In the rows, zero is written as 128.
A single turn carries every row of the set below to another of its rows. Some are shown first; where does it send the rows asked next?
z_285: [125 105 132 108 138  99 131 120 130 128 138 108 108 143]
z_532: [153 110 108 137 120 121 146 108 119 137 114 122 113 141]
z_31: [145 135  89 105 157 100 131 146 135 128 112 144  97 135]
z_794: [171 115 107  95  99 115 149 125 125 133 129 134 107 154]
z_153: [132 108 119 109 118 105 146 136 126 124 143 111  86 153]
z_442: [116 131  99 133 146 109 129 147 115 108  97 138 102 128]
z_862: [128 149 111  91 107 120 140 152 106 112 130 143 106 169]
z_597: [129 111 142 121 111 112 128 114 112 114 109 118 134 135]
z_938: [119 145 129  81 129 109 126 143 113 113 134 138 120 159]
z_327: [151 144 106 119 148 101 144 161 140 121 110 134 107 133]
z_243: [146 148 100 111 106 133 141 134 102 122 112 152 122 166]
z_612: [139 103 109  80 109 107 130 128 115 128 136 132  92 155]
z_670: [126 145 128  95 142 110 114 120 113 124 120 146 145 148]
z_838: [149 151 125 103 112 143 126 149 135 116 109 139 100 122]
z_477: [149 110 104 126 106 120 153 128 123 127 129 119  91 155]
z_52: [114  99 127  97 114 104 118 117 106 115 126 124 110 144]
z_804: [137 106 127 127 139 109 130 102 126 133 120 116 120 136]
z_842: [134 138 118  81 135 134 103 135 132 124 119 146  92 121]
z_785: [132 141 111 136 139 106 143 159 127 106 100 133 110 130]
z_368: [149 151 122  84 123 138 119 147 140 123 121 144  92 124]
z_846: [143 143 110 110 127 128 127 116 104 129 103 154 142 151]
z_356: [125 136 118 103 131 143 103 128 119 118 103 147  99 115]
z_663: [138 147 125 116 112 149 116 137 123 111  99 140 103 115]
z_475: [166 120 127 122 103 119 146 118 125 128 111 126 132 143]
z_920: [125 124  86 113 154 106 122 141 120 121 105 148  92 131]

z_838 goes to z_368
z_804 goes to z_532
And these:
z_442 goes to z_785
z_938 goes to z_670
z_794 goes to z_612

A single turn carries every row of the set below to another of its rows. Some are shown first; where does it send the rows asked next?
z_415: [113 129 119 141 130 156 140 147 126 138 122 121 125 132  98 122 130 132]
z_767: [133 143 134 106  98 125 148  87 116 144 122 144 145 131 132 129 133 152]
z_230: [124 143 112 110 114 118 134 141 119 142 137 168 133 128 126 140 158 126]
z_163: [129 130 136 112 120 119 123 136 131 159 117 158 160 134 133 140 105 128]
z_332: [110 117 117 140 122 159 134 141 119 144 124 122 132 132 103 121 144 121]
z_936: [149 152 131 117 136 128 137 124 130 140  99 126 109 130 138 126 109 150]
z_30: [139 132 127 142 108 112 131 100 111 142 130  92 123 125 130 163 142 126]
z_466: [147 127 124 104 119 119 130 127 125 146 107 120 127 122 160 121 150 134]
z_82: [140 123 134 122 124 128 121  99  98 157 117 132 130 133 153 116 136 113]
z_272: [146 156 142 110 130 115 144 115 139 125 131 125 153 111 140 114 137 150]
z_268: [128 159 132 126 144 123 124 143 125 138 143 164 138 125 123 129 141 116]
z_790: [138 157 113 153 107 112 149 118 121 115 146 134 115 126 114 139 100 120]
z_712: [139 158 110 147 104 109 153 127 129 111 145 129 115 121 117 142 106 128]
z_179: [152 117  99 116 130 105 146 123 104 126 140 127 113 113 145 112 127 144]
z_619: [139 132 117 138 124 123 125 134 109 151 133  86 161 135 119 116 113 118]
z_10: [140 163 142 144 112 119 129 131 145 131 126 120 139 125 137 137 134  98]
z_983: [131 130 127 127 133 116 129 132 121 146 132 163 148 128 121 136  80 134]
z_75: [143 153 125 107 113 115 156 105 129 122 129 135 134 119 127 126 121 171]
z_701: [142 144 136 148 124 113 128 104 119 135 131  89 121 124 127 159 130 125]
z_134: [111 123 119 145 134 154 139 146 124 134 129 120 129 128  97 118 131 128]
z_735: [136 166 144 144 108 125 129 122 140 137 120 125 135 132 133 142 127  99]
z_763: [129 153 108 122 134 113 141 145 119 127 152 169 124 121 114 136 131 135]
z_364: [120 139 119 119 120 121 128 127 106 145 145 175 135 133 124 135 150 116]
z_635: [138 126 102 119 102 119 138 140 116 152 121  86 152 138 118 129 120 141]
z_839: [141 130 124 139 110 109 130 104 113 138 132  90 124 123 132 160 146 123]
z_487: [108 115 107 140 119 153 143 140 115 139 130 126 124 132  98 124 133 130]
z_914: [110 113 106 138 120 151 145 144 118 135 134 122 126 129 100 119 137 130]
z_561: [135 137 110 136 112 129 135 122 103 157 121  96 144 148 105 130  93 137]
z_11: [133 125 131 116 132 111 122 145 131 150 130 150 165 122 141 129 113 122]
z_902: [142 134 118 145 118 108 138 103 112 128 142  93 116 120 121 159 128 134]
z_205: [140 136 120 144 114 108 139 104 113 130 134  93 112 124 120 164 126 137]
z_467: [136 155 153 123 126 129 138  85 117 139 125 140 149 129 129 119 119 139]
z_302: [144 146 134 145 123 112 131 110 123 135 129  87 119 122 126 161 134 129]
z_903: [127 166 133 119 134 127 130 142 132 142 124 167 131 132 119 139 138 126]
z_870: [130 132 108 135  81 112 141 113 113 133 144 132 131 130 137 140 145 101]
z_253: [110 117 117 134 121 154 138 145 126 143 123 119 133 129 106 120 146 127]
z_299: [140 131 129 116 118 110 141 101 113 126 150 133 157 113 143 108 145 137]
z_809: [128 116 110 106 107 108 138 138 122 150 127 161 153 129 131 142 106 143]
z_631: [133 124 109 136 108 125 131 119  96 158 134  95 154 144 114 123 110 122]
z_173: [136 130 118 117 132 106 136 151 134 137 132 152 150 120 126 136  92 143]
z_872: [127 110 115 118 117 109 129 132 111 149 143 163 159 126 133 134 107 128]
z_941: [129 135 108 129  74 110 143 115 118 137 133 134 130 131 136 145 142 110]
z_315: [140 143 131 129 130 118 145  88 106 123 152 141 146 118 126 109 115 142]
z_928: [135 142 117 125 110 129 133 133 120 160 109  91 149 145 115 132 109 139]
z_325: [141 126 110 118 117 123 142  98  93 143 120 141 103 136 134 128 108 148]
z_393: [125 153 116 125 128 122 139 133 112 134 143 176 120 132 109 141 124 134]
z_142: [140 131 103 131 120 117 137 143 115 142 136  84 150 131 115 121 109 139]
z_645: [151 140 135 135 157 119 127 119 111 131 133 125 122 116 144 109 108 126]

z_936 goes to z_325
z_315 goes to z_299
And these:
z_928 goes to z_561
z_903 goes to z_393
z_134 goes to z_914
z_11 goes to z_173
z_941 goes to z_735
z_302 goes to z_205

A single turn carries every row of the set below to another of its rows. Some are shown first; where does it send the rows asked next?
z_269: [142 148 135 163 146 125 110 119 133 140  95 131 107 125 122]
z_118: [125 153  87 117 151 120 119 141 116 123  99 106 141 107 114]
z_644: [ 96 127  97 130 148 123 147 141 134 118  86 140 153 126 140]
z_271: [138 155  83 148 151 121 120 105 135 154 112 148 114 144 127]
z_777: [139 146 102 134 144 134 112  88 124 131  98 159 125 112 131]
z_781: [104 111 105 146 146 130 152 150 133 123  86 126 140 134 125]
z_966: [131 147 119 149 122 113 136  97 112 130  94 136 114 152 133]
z_915: [118 144 120 140 131 121 129  92 118 137  93 150 114 157 125]
z_814: [145 156 104 133 145 128 113  93 124 127  96 136 127 115 145]
z_551: [138 140 129 111 127 151 132 158 124 124  89 146 123 133 125]
z_959: [127 138 118 116 130 126 105 157 102 111  95 141 111 127 111]
z_654: [100 114  84 138 143 116 138 138 116 108  90 133 143 121 127]
z_352: [120 143  87 130 121 101 142 140 101 120  99 120 135 126 107]
z_238: [138 133 130 156 153 141 111 110 131 143  95 136 105 130 111]
z_181: [102 148 104 110 137 132 154 134 131 144  94 148 149 144 111]
z_493: [112 116  99 147 150 129 139 153 140 120  87 141 146 106 128]
z_882: [112 153 113 141 141 100 123 162 121 132  96 119 128 119 100]
z_985: [142 149  87 156 150 124 117 111 138 156 112 145 109 140 121]
z_990: [142 140 120 108 123 149 133 152 121 120  91 155 128 123 129]
z_96: [143 154  89 155 152 122 119 113 138 155 111 136 110 142 128]
z_816: [101 119  93 138 163 126 122 147 129 114  89 122 141 114 124]
z_196: [124 125 112 132 141 149 152 149 131 148  94 131 135 132  92]
z_209: [133 143 126 107 120 142 136 153 121 123  89 156 126 137 129]
z_577: [126 138  96 123 139 139 142 142 135 141  97 161 149 100 106]
z_166: [ 91 120 104 149 148 108 133 152 125 118  88 133 135 129 119]
z_273: [126 138 113 108 125 126 111 147  96 109  95 138 114 134 115]
z_473: [139 155  89 157 144 115 123 111 134 154 110 142 110 150 128]
z_603: [137 148  88 153 146 122 124 108 133 155 109 143 110 152 124]
z_100: [127 144 113 105 134 130 103 149 103 109  95 140 117 123 117]
z_668: [145 153  81 153 146 119 123 106 132 151 111 141 113 141 131]

z_166 goes to z_493
z_966 goes to z_238
And these:
z_577 goes to z_352
z_668 goes to z_603
z_551 goes to z_100

A single turn carries every row of the set below to another of its rows. Some are shown first; where does it send the rows asked next?
z_599: [158 127 121 109 160 118 120 125 130 138 131 111 135 137  82 115 134 128
 112 114 150 146 104]
z_156: [107 120 154 100 125 116 105 158  96 135 136 133 102 142 107 119 151 115
 116 107 147 128 117]
z_320: [128 106 115 106 153 112 128 103 109 153 116 127 155 145 119 100 145 118
 108 131 148 147 133]
z_824: [125 115 122 138 144 126 163 114 121 138 120 136 135 132 110  88 147 124
 106 134 151 122 152]
z_550: [120 119 135  98 106 119 112 155  90 144 123 115 106 146 121 107 169 126
 111 115 141 136 122]
z_662: [154 134 121 127 142  92 136 132 137 139 131 127 121 141  72 119 132 130
 112 101 154 142 124]
z_559: [150 132 160 128 106 108 112 133 129 154 141 118 103 152 100 124 110 123
 107 118 173 142 137]
z_187: [151 128 103 137 137 114 125 131 146 149 110 135 143 129  90 124 142 128
 115 109 138 114 127]
z_823: [149 107 147  98 125 137 123 111  96 146 151 147 149 143 126 113 135 106
 126 118 127 148 149]
z_453: [145 124 131 139  83 118 106 146 137 155 126 109 126 165 123 127 131 120
 123 126 142 121 144]
z_997: [126 119 115 119 155 100 131 106 128 133 115 140 144 136  97 100 151 115
 118 131 150 137 155]
z_609: [110 135 144  97 139 124 108 136  95 138 111 124 112 131 121 105 162 125
 103 123 146 114 125]
z_595: [136 130 138 135 122 119 109 141 147 156 137 136 125 151  94 143 117 120
 119 105 169 113 128]
z_926: [158 119 126 120  96 145 109 124 126 147 147 145 147 147 125 125 151 120
 135 111 136 116 158]
z_265: [123 125 115 123 124 122 122 106 127 154 115 149 159 142 123 109 148 113
 123 122 154 105 152]
z_909: [133 129 140  90 122 137 107 136  88 137 136 131 113 130 118 106 170 131
 112 101 144 122 120]
z_815: [126 130 138 104 142 116 110 159 100 126 123 122 107 132 108 120 161 133
 110 109 124 123 116]
z_547: [151 118 136 114 129 128 106  99 111 125 154 145 145 140 125 101 152 116
 127 122 132 130 167]
z_262: [141 141 162 104 133 123 118 135 127 144 135 105 120 161  94 130 112 114
 114 133 169 141 126]
z_338: [144 116 139 127 117 149 142 112 110 126 163 141 136 144 119  88 148 119
 127 121 145 119 159]
z_297: [151 112 136 140  99 137 137 141 120 129 152 102 115 166 126 106 142 136
 116 133 143 131 158]
z_257: [164 123 144 125  96 118 106 123 112 140 142 106 122 162 139 119 138 135
 111 130 138 141 166]
z_700: [130 117 154 151 123 128 131 142 134 141 152 116 100 153 104 112 113 123
 105 126 170 127 134]
z_916: [161 129 151 106 104 117 125 139 106 140 134 101 130 168 126 124 125 119
 123 133 121 149 145]
z_808: [150 120 124 147 151 119 154 137 132 133 143 126 118 135  89 110 130 141
 103 106 149 123 123]

z_926 goes to z_595
z_297 goes to z_808
z_909 goes to z_156
And these:
z_257 goes to z_662
z_599 goes to z_823

A single turn carries every row of the set below to another of its rows. Some are shown first; where does it send the rows asked next?
z_488: [ 97 140 101 139 141 102  82 119 140 139 144 113  98 156 139 139  96 116
 135 155  94 130 118 116 123 147 129 143 113 105 143 176 153 113 159 139
 137 138 115 122  95 128 120 147 124 124 149 147 126 132 117 136  84 142
 119 146 131 119 135 140 141 154 135 139]
z_416: [ 80 132 104 166 127 112 152 129 155 138 166 102 130 144 142 111 103 129
 139 138 118 130 126 138 129 109 117 134 109 125 113 131 186 112 146 110
 143 127  81 134 112 123 115 121 117 125 110 154 149 121  93 148  97 131
 128 137 127 121 111 144 118 182 151 146]
z_154: [150 109 112 136 136 115  90 138 121 170 120 120 116 148 112 124 102 138
 121 172 130 150  90 117 132 123 108 140 101 112 110 110 169 127 140 121
 138 148 125 124 118 168  97 121 103 127 108 105 145 149 139 151  93 118
 137 154 130 116 108 143 131  97 161 141]
z_417: [ 91 147 114 162 122 109 152 119 158 134 158 106 128 155 138 121  99 132
 137 138 117 128 135 135 130 115 122 144 103 135 120 125 180 111 147 110
 149 128  80 119  97 123 112 128 122 113 119 154 131 120  87 139  89 130
 129 134 130 119 104 146 115 169 141 149]
z_770: [ 86 129 102 155 131 106  98 134 107 161 167 113 107 145 141 124 106 128
 128 159 121 143 115 112 125 151 113 130 122 120 130 201 144 120 145 145
 138 135 131 134 118 129 117 124 111 131 131 149 145 134 126 149  96 138
 130 134 126 121 125 138 137 158 138 149]
z_246: [ 73 119 105 129 147 121 143 142 146 189  98 116 131 155 143 124  87 132
 130 164 115 153 113 104 141 116 115 120  98 142 120  97 139 107 164 103
 151 147 119 140 127 141  96 122 129 107 108 167 135 146 131 138 102 141
 126 116 133 129 127 121 110 124 156 148]
z_766: [ 80 136 106 173 129 119 156 127 148 143 165 104 128 140 139 106 105 128
 133 139 125 135 125 139 135 115 113 135 108 127 106 139 183 115 142 114
 143 130  86 123 115 127 111 119 118 123 110 156 151 123  95 154  93 130
 133 137 135 122 112 139 112 184 151 147]
z_413: [ 90 130  98 136 143  96  87 127 135 138 153 106  98 156 136 139 104 117
 139 150  96 122 118 112 118 138 122 138 117 101 143 180 156 116 164 144
 138 135 119 133 108 128 123 134 115 139 142 151 138 127 120 137 100 138
 123 148 118 119 131 145 144 158 138 139]
z_879: [146 124 116  97 146 123 141 111 115  99 110 115 119 133 139 124 116 124
 136 141 133 127 108 128 133 119 119 141 116 124 112 134 137 122 154 118
 130 148 146 106 108 135 143 127 136 116 111 123 150 163 106 150  86 127
 143 133 140 119 131 142 105 103 142 149]
z_921: [129 105 113  93 136 109 126 125 112 114 126 118 132 122 152 115 106 119
 145 148 139 134 103 141 132 108 113 119 111 122 108 142 144 110 156 107
 123 135 142 131 130 145 141 115 135 128 111 112 171 173 107 149 105 122
 132 137 120 113 126 127 116 118 165 140]
z_84: [ 99 144 105 148 133 109  85 120 128 150 147 119 104 152 144 131  93 121
 128 163 106 144 112 118 130 159 128 143 111 118 138 185 148 116 147 137
 137 139 117 117  92 128 115 147 126 112 148 142 124 136 119 140  75 142
 119 139 140 121 132 133 137 151 134 146]
z_719: [144 105 119 132 133 109  92 123 123 153 113 104  97 151 109 127 123 127
 123 165 131 129  94 121 125 103 115 148 122 105 130 100 177 126 130 130
 152 144 137 119 117 149 103 134  98 138  94 106 162 147 144 143  80 131
 134 150 122 119 128 141 132 112 145 141]
z_66: [141 113 115 107 146 122 135 111 113 108 111 118 120 118 140 118 122 119
 132 144 142 131 105 136 138 116 121 134 115 123 107 143 142 123 146 114
 132 147 154 103 116 134 141 124 138 115 113 118 162 173 108 152  89 125
 143 131 144 119 136 129 100 118 151 148]
z_436: [ 85 144 111 178 130 120 159 122 147 144 159 106 126 144 134 109 103 131
 130 138 129 138 127 138 141 123 115 140 102 135 107 139 181 115 139 116
 145 131  89 110 109 129 109 123 121 116 116 157 144 123  91 152  88 129
 138 138 142 121 107 139 107 178 145 151]
z_565: [ 85 125 100 146 139  97  94 134 119 150 165 107 102 151 136 131 108 123
 135 152 109 129 118 110 120 141 115 132 124 108 135 192 151 117 157 147
 138 133 128 140 119 131 122 123 109 144 132 154 148 130 126 145 106 136
 129 142 116 120 128 143 142 160 139 142]
z_407: [ 73 117 107 132 145 117 139 135 146 186  91 113 124 156 139 126  84 121
 132 168 114 144 115 115 145 106 119 118  96 140 127  96 151  97 163 103
 154 139 125 133 130 139  96 129 138 107 107 163 144 148 133 139  87 149
 120 119 130 131 139 108 111 133 151 147]
z_967: [ 84 137 110 160 123 107 150 124 160 134 164 102 130 152 142 118 102 131
 141 138 114 127 131 136 125 108 122 139 108 127 120 125 183 110 148 107
 146 127  77 134 105 123 115 126 119 120 116 151 139 122  89 141  95 132
 126 135 125 119 108 148 119 176 145 146]
z_880: [ 62 123 109 118 142 121 149 129 147 187  97 111 114 146 140 117 107 127
 123 146 123 135 116  96 134 106 118 137 110 137 136  92 132 119 152 119
 151 156 123 125 130 137 102 124 118 128  96 190 145 147 128 146  92 127
 139 125 130 119 132 139 112 131 149 140]
z_339: [153 107 114 139 134 106  82 133 125 167 112 118 112 148 110 131 103 130
 123 172 126 142  93 125 135 118 114 138  97 115 115 108 180 117 141 117
 146 143 131 119 117 163  97 124 110 120 112  96 148 151 140 142  93 128
 133 150 126 118 115 130 128 104 157 142]
z_3: [ 63 121 109 120 140 115 144 122 147 181  90 106 108 147 136 121 103 115
 125 151 122 127 117 108 139  98 123 134 105 134 140  91 145 109 150 121
 152 149 129 119 132 136 101 133 129 129  96 186 155 149 129 147  78 135
 131 129 126 120 144 127 114 141 143 140]
z_178: [ 68 118 108 128 143 113 140 125 147 182  88 107 113 151 137 125  93 112
 129 162 118 131 118 117 144  98 122 125  98 135 137  91 154  99 155 112
 153 139 130 124 132 136  99 136 139 118 102 170 154 147 132 145  75 147
 123 126 127 128 146 112 114 142 144 143]
z_70: [135 116 113  84 138 110 130 125 116 103 125 116 132 135 150 123  99 124
 148 145 131 131 108 133 125 110 112 126 112 121 113 133 138 109 163 110
 120 135 134 133 122 147 144 117 133 129 110 115 158 166 107 147 101 122
 131 140 114 113 120 138 120 101 156 140]
z_867: [ 93 138 107 156 129 111  92 127 113 162 159 120 108 145 144 123  98 127
 125 165 121 151 111 116 131 160 120 136 117 124 130 198 144 118 140 139
 137 139 125 122 104 128 113 137 119 115 139 144 132 138 123 148  80 140
 125 133 139 122 128 133 135 153 136 151]
z_552: [143 111 113 131 137 121  97 136 119 164 122 115 110 148 115 120 111 142
 119 168 135 147  91 110 126 116 106 144 112 105 116 108 162 135 133 129
 135 152 124 126 119 163 101 124  96 137  98 114 149 147 141 158  88 116
 140 156 129 116 110 154 135  96 159 137]
z_982: [141 107 115 129 134 120  98 127 120 155 119 108 101 149 113 121 121 137
 120 164 136 138  92 113 122 107 110 148 123 103 127 101 166 135 127 134
 142 151 130 125 118 153 103 130  93 143  90 114 157 146 144 154  80 123
 138 156 125 117 123 153 134 105 151 138]
z_355: [133 104 112 105 141 115 128 119 112 116 119 118 126 113 147 112 117 117
 137 148 143 134 101 142 138 111 117 124 113 123 105 146 146 116 147 109
 129 142 151 115 127 139 140 119 137 120 114 112 172 177 108 150  98 122
 139 133 135 116 134 121 107 126 161 144]
z_690: [ 91 150 116 171 125 115 156 118 152 140 156 107 126 151 133 116 100 133
 132 136 124 133 132 137 138 123 120 144  99 138 114 131 179 113 141 114
 149 129  86 109  99 127 111 127 123 111 122 157 134 122  87 145  86 127
 135 136 138 120 104 142 110 170 141 151]
z_295: [ 67 122 107 122 144 124 148 140 144 191 101 116 126 150 144 120  98 136
 127 154 119 149 114  95 135 115 114 129 105 143 125  98 129 117 161 111
 150 157 119 135 128 141  99 119 120 118 102 181 136 147 129 141 103 129
 134 120 132 124 124 137 111 121 154 144]
z_495: [150 103 116 138 133 103  82 126 125 159 110 110 102 150 108 132 114 124
 125 169 128 132  95 126 131 108 118 141 109 110 124 102 184 117 137 121
 154 141 137 116 117 154 101 132 106 126 103  97 157 148 141 137  85 134
 131 148 123 120 125 130 127 111 148 142]
z_647: [141 124 116  85 143 117 139 118 117  96 117 114 125 141 143 127 104 125
 144 140 130 128 112 126 127 116 114 136 114 121 115 129 137 116 162 115
 123 141 136 122 111 142 144 122 133 124 109 121 148 159 107 148  93 126
 135 137 125 116 123 146 114  93 144 145]

z_880 goes to z_3
z_719 goes to z_495
z_565 goes to z_413
And these:
z_66 goes to z_355
z_417 goes to z_690

